Here are some numbered points:
[-0.2 -0.6  2.4  0.7  2.2 -0.4  0.2 -0.5  0.5 -1.  -1.  -0.4  1.6  0.
 -0.7  0.2  0.3  1.2  0.8 -1.3 -1.5 -0.7  2.5] 0
[-1.5 -0.7 -2.3 -1.1  1.   0.6  0.  -1.1 -1.7  2.5 -1.1 -1.8 -0.2  0.1
 -1.2 -0.4 -2.5 -1.2 -1.1  0.5  0.4  0.3  2.1] 1
[ 1.  -0.1 -0.4  0.   0.  -0.1 -0.1 -1.  -0.7 -1.  -0.9  1.3  0.8 -0.6
  2.   0.6  0.3 -0.7  0.8  0.4 -1.6  0.8 -2.1] 2
[ 0.1  0.4 -1.1  0.   0.5  0.7  0.9  0.3 -0.9  0.7  1.1 -0.3  1.1 -0.4
  1.7  0.8 -1.1 -1.3 -0.8  0.7  0.6 -0.1  0. ] 3
[ 0.   0.5 -0.1 -0.2 -1.  -0.1 -0.1  0.4  0.6 -0.8  0.9  0.9 -0.1 -0.5
  1.6  0.2  1.1 -0.2  0.8  0.5 -0.1 -0.3 -0.9] 4
[ 1.1 -2.3  2.6  0.3  2.  -0.8 -1.3  0.1  0.  -0.1 -1.1 -2.9 -1.4  0.4
 -1.3 -1.6 -0.7  2.1 -0.6  0.6 -2.5  0.7  0.4] 5
[ 0.2  0.3 -1.9 -0.2 -1.4 -0.1 -0.5  0.6  0.7  0.   0.8 -0.5 -0.3  0.2
  0.8 -0.5  1.2 -0.2 -0.7  1.6  0.1  0.7 -1.5] 6
[-1.   2.6  0.7 -0.8  1.2  0.9 -0.4 -0.9 -1.3  0.4 -0.3 -2.6  0.9 -0.6
 -1.9  1.  -1.8  1.4 -0.1 -0.2  0.4 -0.3  2.1] 7
[-0.6  1.4 -2.4 -1.  -1.3  0.4  2.  -2.9 -2.3  0.5 -1.6  2.6  0.  -0.4
 -1.6  1.2 -0.8 -2.8 -0.5 -0.6  2.6  0.7 -0.4] 8
[ 1.  -1.3  0.2 -0.7  1.2  0.3  0.2  0.4 -0.5 -0.1  0.6 -1.5  0.6 -1.
  2.   0.1  0.5  0.3  0.7  2.1 -1.7 -0.4  0. ] 9
[ 0.3  1.6 -0.2  0.5 -0.9  0.6 -0.4 -0.3 -0.1 -0.1 -0.8  1.7 -0.8 -0.4
  0.   0.6 -0.5  0.  -0.9 -1.   1.   0.7 -2.8] 10
[-1.3  1.9 -1.5 -2.6 -0.6  1.2  0.4 -1.  -0.8 -0.1  0.4 -1.  -1.4 -1.4
 -0.9  0.2 -0.9 -0.4  1.   1.4  1.7 -0.5  2.1] 11
[ 0.9 -2.7  0.7 -0.2  1.4 -1.1 -1.2  1.9  1.8  0.1  1.2 -2.5  0.1  0.8
  1.1 -1.5  0.9  1.7  0.7  1.7 -2.3 -0.8  1.8] 12
[ 0.7 -0.5  1.1  0.5  0.8 -0.4  0.2  0.5  0.  -0.8  0.8 -0.2  1.5  0.1
  0.7 -0.1  0.8  0.9  1.  -0.4 -1.1 -0.5  1.5] 13
[-0.3  0.8 -1.7 -1.2 -2.1 -0.3  0.5  1.4  0.6 -0.2  1.6  1.3 -0.3  0.3
  1.9  0.   1.4 -0.2  1.4  0.9  0.7 -0.4 -1.2] 14
[-0.4  1.2  1.8  0.1  1.4  1.1 -0.2 -1.2 -0.4 -1.7  0.5 -0.6  1.2 -1.1
  1.   0.4  0.1 -0.2 -0.3  0.2 -0.9 -1.5  0.4] 15
[ 0.   1.   1.5  0.5  1.   0.8 -0.1 -1.6  0.  -1.7  0.1 -0.6  1.  -0.8
  0.6  0.3  0.3 -0.2 -0.7  0.2 -0.9 -1.1  0.2] 16
New points follow, each followed by the numbers of its two nearest points above, nearest first.
[ 2.6  0.4  0.8  0.5  0.1 -0.1  0.3 -1.2 -1.  -1.1 -0.5  1.   0.9 -1.5
  0.7  1.2  0.2 -0.3  0.3  0.  -0.4  1.2 -2.2] ~ 2 10
[ 0.9 -0.2 -0.2  1.1  0.1 -0.1  0.  -2.5 -0.9 -0.3 -1.6 -0.1 -1.2 -0.2
 -2.3 -0.4 -0.4 -1.  -0.7  0.1  0.9  1.5 -0.3] ~ 10 16
[ 0.1  1.  -0.8 -0.5 -1.6 -0.2  0.2  0.2  0.1  0.4 -0.5  1.2 -0.9 -0.2
 -0.5  0.6  0.2  0.   0.1 -0.2  1.1  0.9 -2.5] ~ 10 4
[-0.4  0.1 -0.6 -1.3  1.   0.   1.5 -1.4 -1.3  0.5  0.   1.4  1.4 -1.3
  0.8  0.7 -0.7 -0.7  1.1 -0.3 -0.3 -0.8  0.8] ~ 3 2
[-0.5  1.6 -1.3 -0.4 -1.6  0.8  0.2 -0.7 -0.5  0.6 -1.   1.3 -1.5 -0.2
 -0.5  0.5 -0.8 -0.6 -0.7 -0.5  1.9  0.4 -2.4] ~ 10 8
[ 0.5 -0.6  2.1  0.2  2.3 -0.2  0.4 -0.3 -0.2 -0.4 -1.1 -0.3  1.5  0.
 -0.7  0.  -0.4  1.5  1.4 -0.9 -1.7 -0.3  2.4] ~ 0 13
[-1.5  0.1  0.2 -1.   0.   0.2 -0.1  0.4  0.2  0.8  0.1 -1.  -0.6  0.4
 -1.  -1.   0.   1.2  0.1  0.5 -0.8 -1.1  1.5] ~ 13 7
[-1.1 -0.8 -1.  -0.2  0.  -0.3  0.1 -1.1 -0.4  0.7 -1.1  0.3 -0.8  0.7
 -0.8 -1.1  0.2 -1.5 -0.4 -0.2 -0.6  0.4  1.2] ~ 1 6
[ 0.2 -1.   2.7  1.   2.9 -0.7  0.2  0.   0.6 -1.  -0.7 -1.3  1.3  0.
 -1.  -0.2  0.3  1.7  0.6 -1.  -2.5 -0.7  3.1] ~ 0 13
[ 1.1 -1.6 -0.1 -0.3  1.1  0.  -0.1 -0.1 -0.5 -0.3  0.4 -1.5  0.8 -0.8
  1.9 -0.1  0.5  0.   0.5  2.4 -2.1 -0.2 -0.3] ~ 9 13
[-0.4 -0.6  1.4 -0.2  1.  -0.1 -0.9  1.2 -0.6  0.2 -1.1  0.4  1.3 -0.1
  1.4 -0.2 -0.5  1.2  0.3 -1.2 -2.3 -0.7 -0.1] ~ 13 0
[-0.3 -0.1 -1.   0.5  0.7  0.6  0.2  0.8 -0.7  0.9  0.8 -0.2  0.8  0.4
  1.   0.1 -0.6 -1.3 -0.9  0.1  0.3  0.   0.4] ~ 3 4
[-0.4  2.  -0.4 -0.2 -1.1  0.9 -0.1 -0.1 -0.6  0.2 -0.4  1.7 -1.1 -0.3
 -0.3  0.9 -0.9 -0.4 -0.5 -1.   1.5  0.4 -2. ] ~ 10 4
